One vector is turned by the same rotation once a tick. Each row is the vector after some number of ticks, and that number follows the row.
The counts run from 0 to 509.
[ 21 -26  19  -2  24   9  50 -26 -45  -4  -7   2  20  21   5 -17   7 -34
 -30  16  49  25   7   6 -28 -11  11  19  -6   1 -14 -27   5   3 -10  16
  17  27 -29  28  20  11  37  10 -29 -20  -3 -14 -21  -6 -21   3   6 -17
  -2 -43 -10  -5 -28 -15   4 -11   2   8 -28 -47  35  -5 -59  55  14  -1
 -14 -15 -23  27  39]
414
[ 18 -26  17 -16  12  30  43 -31 -29  25  32 -41 -43  38   0   5  19 -63
   1   2  19  -3 -21  12   5 -13  27   6  14  -2 -16 -58 -14  24 -14 -15
 -26   9 -26 -14 -37 -16  13  -5  -1  25 -31 -13   2  21 -18   7  18  -2
  -2  28   0  -4  10 -20   6 -47 -31  20  -3  13  12  22 -33  28  31  28
  10  -5 -27  10  49]
95
[  7  -5  27 -41  47  15  59 -33 -25  29   0  -3 -40  23  -6  -1  35 -55
 -12  12   7  -2   3   9  31  30  29  25  12 -17 -23 -29 -29  22 -15  -2
  15  13 -16   1 -20  -5   5   2  -5  -3  -8  10   0  19 -26 -24  -4  -8
 -18   3 -36 -39   4  -5  17 -32 -47  33 -15  32  14  13 -35  38  43  25
  23  -2 -18  -8  30]
431
[ 50 -13   7 -41  78  14  43   9  -8  18   3  12 -39  15  17 -11  23  -4
 -28  13 -22   1   4  -8  14   7  -9  11  25   5 -35 -11  -5  18 -19   4
  -6  -7 -26   2  -3   1   9   3  -9 -33  23   2  64  26 -29  -5 -21 -36
 -23 -29 -20 -62  16  35   9  -8 -10 -12  -3  55  20  25 -13  25   1  -1
  26  13  -1   7  34]
401
[ 59 -43  45  23  50   3  -2   2   8   0  11 -50  -8  13  24  16 -29 -20
 -26  -2  24  39  17 -19  -1 -14 -13  14   0  -1  -9 -36   8  38 -12  14
 -11  11 -47  17  20  39  12 -19 -17 -11  -4 -52  29  -3  -8  18  32 -21
  -8   1  17 -21 -24  13  26  -2  53  -9  -8  -6  -2   1 -28  19  15 -17
  -3   4  13  41  32]
450
[ -5   9 -14 -32  45  17  39 -14 -31  43   4  26 -57  15  10   7  12 -44
   2   2   9  -3  -2   1 -11 -17 -29  11  19 -10 -40 -60   4   7  -5  11
  25  28  -2  -5   8   5  13  15  -3 -24  20  14  -3  -5 -26   7 -11  -4
 -43  -7 -22 -44  21  16   0 -30  -8  -8  -1  28  16 -29  -7  56  15  25
   3  28 -24 -21  49]
469
[ 26 -37  10 -17  22  35  48 -19 -17   2 -13   3 -24  11 -11 -24  21 -28
 -48  13  12  56  32   0 -26 -21  28  17   2  28   0 -41   1  27  -2 -18
  16  14 -32  13  38  26  30  -6 -17 -37  25 -27   0 -21 -20  18  -4 -14
  -8 -30  10 -27  -4 -10  18  -9  11 -11 -34 -29  14 -11 -30  62  27  15
  -5   8 -10  46  24]
212
[ -2  19  25 -31  26   5  24 -12  -7  27 -29  -5 -44  30 -21   6 -17 -36
  -5 -44   0  16   9 -46   5   6  -8  33   4 -17   5 -52 -10  15 -24 -30
   5  -1 -49   9  26   7  18  10  12 -22  17 -30  10 -18   2 -15 -23   2
 -15  55 -29 -34  13   8  49  23  -9   1 -17  24 -14  33 -28   8  23  33
   6  31 -25  13   9]
426
[ 54 -73  22 -15  41  16  45 -28   2  16  31 -40  18   4  21 -32   2 -35
 -31   9   3  31  21 -35  38 -29   8   8   7  35 -19 -19 -20  38   5 -20
  -3  25 -31   5   4  19  24 -34 -15 -11   0 -37  36  22 -32   6   8 -13
  25 -15  24   5  10  -3  24  -4  19   3  -7  22  13  11 -26  17   8 -14
  13   9   7  13  24]
243
[ 10 -66  35 -30  30  15  25 -40 -20  37  11 -30  15 -13   4   1  20 -45
  -1  15  19  36   5 -19   6 -36 -25 -22 -21   6 -22 -20 -15  24   2 -21
   0  19 -22  -7  35  30   2   4  21 -23  11  -6  -6 -16 -12   3   3 -34
  22  22  -2  14  19   5  41 -13  -4 -10 -29  27 -30  29 -45   9  21  28
  17  51   0  -7  47]
138
[ 35 -41   3   3  78  13   9 -34 -39  39   8   0 -20   0  26  -8   0 -41
 -30  13  26  38   7 -13  -2 -11 -24  -2  21   1 -35 -12 -10  21 -23  19
  32  20  -7  12  13  30  -3  -9 -24 -19   3  -7  -7  16   6  43  27  11
 -32 -23  -9  13  -3  26   0 -25  41  23  22   3   6 -39  -9  39  38  17
  -4  -2  -6 -29  49]
234
[ 30 -21  17 -10  16  11  60   7 -17  -1  37 -39  12  23  11 -14 -38 -54
 -12 -10  33 -14 -26 -24  10 -53 -44   3  -4   6  -6 -31   5   1 -36  -2
 -17  10  -2 -17  -5  -6   3 -12 -12   8 -32 -42  14   8 -24 -11  -8  12
  -2  28   8  35   3  -2  21  -1  -1 -23   8  24  39   9 -18  23  21  10
 -14  42 -25   8  60]
492
[ 36 -20  23 -26  43  15  39 -23  13  19   6 -18 -32  27   2 -17 -12 -39
  -9 -16 -11   4   4 -45  39  24  -5  26  23 -15 -22 -27 -19  16 -37 -11
  10  11 -20  21  -3   7   5 -33   5  -7 -10 -35  37  30 -45 -26  -4   9
 -13  47 -28 -14  27  42  35   2 -12  -4  27  42   9  28 -13   2  19  19
  26  27   3  -4   6]
193
[ 31 -12  24 -17  30  48  52 -33 -30  27 -39 -18  -7  15 -25 -16  13 -11
 -30  -4  -3  17  19 -32 -23 -20  37  10  -5  10  -8 -14   2  -7  -1 -23
 -19  -2 -60   4  15  24  28   7   7 -53  15 -20  -1  -7 -13  13 -22 -48
  21  -6 -18 -17  14   0  34   7 -12 -10 -29 -30  -4  49 -59  14  25   1
   8  23 -11  45  22]
376
[ 31 -14 -22  -6  30  10  38 -19 -28  29  17 -21 -56  37  -3   3   9 -51
 -14  14  10  -8 -15   0  -6   0   3  22  36  -7 -29 -38  -8  -5 -36  20
  21  24   7  14 -14 -18   1  -3   6  22 -27 -14  -8  30 -59  -5  11  35
 -40  25 -26  11  18  25   5 -16  -8  10  31  20  16 -16 -18  45  31  23
  28   9  -3 -21  41]
230
[ 46 -37  35 -26  19  20  27 -47 -11  25   5 -53 -21  -6   4  -6  49 -32
 -34   7   0  19  30  -5   4  39  13   4  11  -8   7 -31   4  10 -22  -7
 -12  -2 -31   7   2  18 -20 -18   7   6  10 -30  10  -3 -22   1  -7  -6
  12  32 -33  17   7  12  40 -10 -13  17 -20   4 -15  33 -36   7  43  29
  41  28   6  15  14]
429
[ 29 -20  27 -39  11   9  65 -50 -17  12  -4  -6  -5  22   8  -3  57 -34
 -16 -12   8   7  12  -4  -2   9  23  13  19  -8   4 -22   4   7 -22  -4
 -14  -5 -41  -1   8  -8  33  19 -18  -1  -6 -20  20  -7 -31 -14 -45 -21
  -3   3 -40 -25 -12 -25  22  -2 -49  17 -43   6  16  36 -38  16  15  33
  30  -3 -10  22  29]
93
[ 25 -15  17  -8  35   6  26 -52 -41  24 -32 -15 -28  26 -11  -3  65 -47
 -36  33  19  -2  27   2  18   9  32  21  37 -14  -6 -31 -26  32  -6  10
  36  20 -24  17 -14   6  20   5 -21 -13   6   1  -9  12 -37   2  24 -18
  11  -4 -24   6   2  -3  21  -7 -20  28  -9  -3  -2  16 -56  43  31   3
  22 -16   9 -10   4]
145
[ -6 -41  -9 -43   6  13  42 -37 -26  25   6   6  -2  -6   5  -7   2 -33
   3   6   5  21   4 -18   0 -21 -25  -8   6   9 -13 -47  -8  -9  -8  -9
   5  21 -12  25  45  21  21   7  24 -18  13 -26   1 -32 -43 -14 -46  -7
 -19  37 -18 -19  28  16  42   6  10 -29 -29  28  24  -6 -28   6   7  35
  16  56 -26  -4  35]
341
[ 26  -9   4 -20   8  11  37 -23 -33  36  -3 -39 -22  22  19   0   5 -53
  -9  -5  19 -39 -15 -28  10 -21 -70 -14  18 -22   1 -69  19  10 -29  17
  -1  24 -13  -7  -1   1   3   4   5  -8  -5 -13   3 -15 -14  12  -6  22
  -9  46 -17  40  45  33  17  -5 -28  -7  13  32  19   8 -14   6  15  41
  29  31 -31 -22  41]
20
[ 21 -20  21 -20  60  32  11  -1  -9  52  -6   2 -47  13   4  14  13 -27
  -6  -7  16  32  21 -17 -35 -24   6   2  11  -2 -15 -26   7  24   0 -16
  -3   2 -50 -21  23  30   8  12  -7 -53  32   5  -3  -5  31  50  15 -42
 -21 -17  -5 -36  11   6  12 -31  12  -9 -17 -15 -31   7 -33  27  26  26
 -10  11   2  12  49]
503
[  8 -40  13 -12  18  11  26 -33 -26  11  19  -4   4  37  14 -10  14 -70
  -1  19  44  17   9   6  -4 -47   0  24   4  -8 -25 -36 -14  23  -1 -10
  18  32 -15  24  18   7  36   4 -33  -9   1  -7 -12 -13 -48   9  22  -8
 -14 -27  12  -8 -10   3   3 -26   7  -3 -17 -22  26 -21 -40  69  22   0
   4 -34 -12  19  51]
415
[ 28 -12  -5   1  52 -15  26 -24 -26  19 -13 -11   8  15  18  -4 -52 -18
 -26 -31  31  22 -10 -59  -6  -8 -41  15  17  -6 -28 -13   6 -13 -27  17
  24  28 -17  31  35  29  21 -12   1 -28 -18 -47   2  20 -24  12  -4  16
  -2  36 -23  18   6  28  34  32  29  -9  18  -4  21 -12 -22   4   6   2
 -10  16  -2  -8  28]
442
[ 41 -31  43   5  59 -11   4 -10   5  16  -1 -36 -15  23  10  16 -19 -17
 -30  -4  25  38  19 -20  27  20 -16  36   8 -22 -11 -34 -16  30 -24  29
  33  21 -34  40   8  38   6 -15  -2 -10  -7 -33  20  17 -19  -2  34 -13
  -4  13 -21 -26 -12  30  35   9  36  14   4  18 -27  16 -45  18  19  -7
  15  -1  22   8   4]
113
[  9 -30  21  -7  -6  21  29 -19 -19  -1  41 -25 -12  24  -1   6  24 -71
  -1  41  40   2 -10  18 -16 -72 -31   8  15  -6 -11 -38   6   2 -25  18
  -7  20   3   7  18  -4   3  15  -9   0   0  -8 -15 -16 -33  -7   7   9
 -30 -12   4   7   5  26   6  -6   6 -21   7  16  17   0 -46  52  24  24
   8   8  -6  17  56]
49
[ 17 -13   7  18  14  30  23 -27 -26  28   6 -18 -29  39 -22  21 -16 -47
   7  11  28   0 -23 -30 -18 -79  12  19  14  -9  -7  -7 -18   9 -21 -10
 -18  17 -14  -2  -9 -15  18  22  24  -6 -47  -8  13  14   7  -4   8 -15
   4  34   4  19  10  12  25  20 -14  -6  23   2 -28  53 -75   6  30   5
   7  16  -7  13  68]
171
[ 53 -48  31 -27  32  14  38 -22  -5  24  26 -22   3  19  20   2  31 -14
  -7   9   8 -10  13 -22  -4 -35 -17  -3  17  -4 -23  -7  11   7 -19   6
 -46   3 -21 -17  20  30  20  18  -8 -26   3  -5  47  -1 -38  12 -22 -41
  -7 -22  -1 -29  25  33  26   2   6 -25  -4  23   4  40 -53  -6  -5  13
  34  20  12  17  52]
168
[ 39 -28  17   2  35  17  30 -46  -9  16  -1 -42 -17  24  19   2  20 -47
 -20  -6  31   7   0 -14 -16 -14  31  36  45 -18 -20 -13   5   3 -22   2
 -25   8 -39  -4   0   3  32 -19 -37 -16 -10 -36   4  22 -26  43  -7   6
 -28  -3  -2 -14 -20  10   5 -13   6   2  20 -46  12 -16 -51  19  29  17
  17 -43  -6  40  47]
331
[ 12  30  19   4  34  18  25  13 -20  16 -16 -30 -60  49 -39  39  25 -38
 -16  11  10 -14   0   6 -10 -16  26  36  31 -29  -6 -60   8  15  -5   4
  -3 -11 -39 -20 -18  -9  17  20   3 -22   3  -7   3  -1  -3  -7   2 -30
 -18   8   1 -38  10  15  17  -2 -18   1  13   6  -6  35 -40  49  29   8
  19  13 -18  19  27]
14
[ 39 -23  18 -24  26  36  42  11 -28  34   6   7 -18  14   6  -1  17 -17
  -4   2  -2 -18   1  -6 -22 -44  -9  -3  20   4 -32  -3  12   4 -17  -4
 -29   7 -37  -7   7  -6  23  35   5 -42  -1  10  35  -6  -8 -13 -34 -40
  -6 -23  -9 -34  14  14  15   2 -19 -25 -13  20  15  63 -46   1   5  20
  18  36 -10  21  57]
169
[ 38  -8  -3 -19  63  16  40  -4 -59   7 -17   9  -8   3  -1 -23  41 -36
 -43  29  19  -8  21  -5  16 -28 -26 -14  21   5  -1 -11  14  26 -25  14
   7  23  -2   0   2  -8 -11   7 -37 -29  20 -11  11  -4   6  22 -32   5
 -20 -40 -23  45   9   6   5   4  -4   1   8  29  33 -14   1  60  33  14
   5  16 -26 -19  49]
153
[ 11   2   2 -18  56   1  10   3 -16  21  -8  -6 -25   4   2  46  -2  -6
  -5 -24  17  43  12 -14 -47 -31  -7  27  11 -19 -17 -27  25  -2 -11  -1
   7   5 -28  -5  61  27   8  27  22 -44  11 -23   7  -3  -5  -8 -22 -35
 -35  20 -33 -33  -1  26  37  22  17 -21 -15  -4  -7  24 -41  18  14  24
  -3  57  11  12  61]
135
[ 60 -22  15  12  53  -7  22 -17 -11  10 -20 -31 -23  14   7   8   3  15
 -48 -11  -5  33  26 -23  16  35  14  26  31  -4   2 -21  -9  13 -20  23
  18  10 -34  32  12  21  21 -11  -3 -10  -8 -43  39  14 -43  -7   0 -22
  10  34 -25  -8   5  21  43  33  11  17  -1   2  -8  34 -29   8  14  -7
  32  10  15  15   1]
480
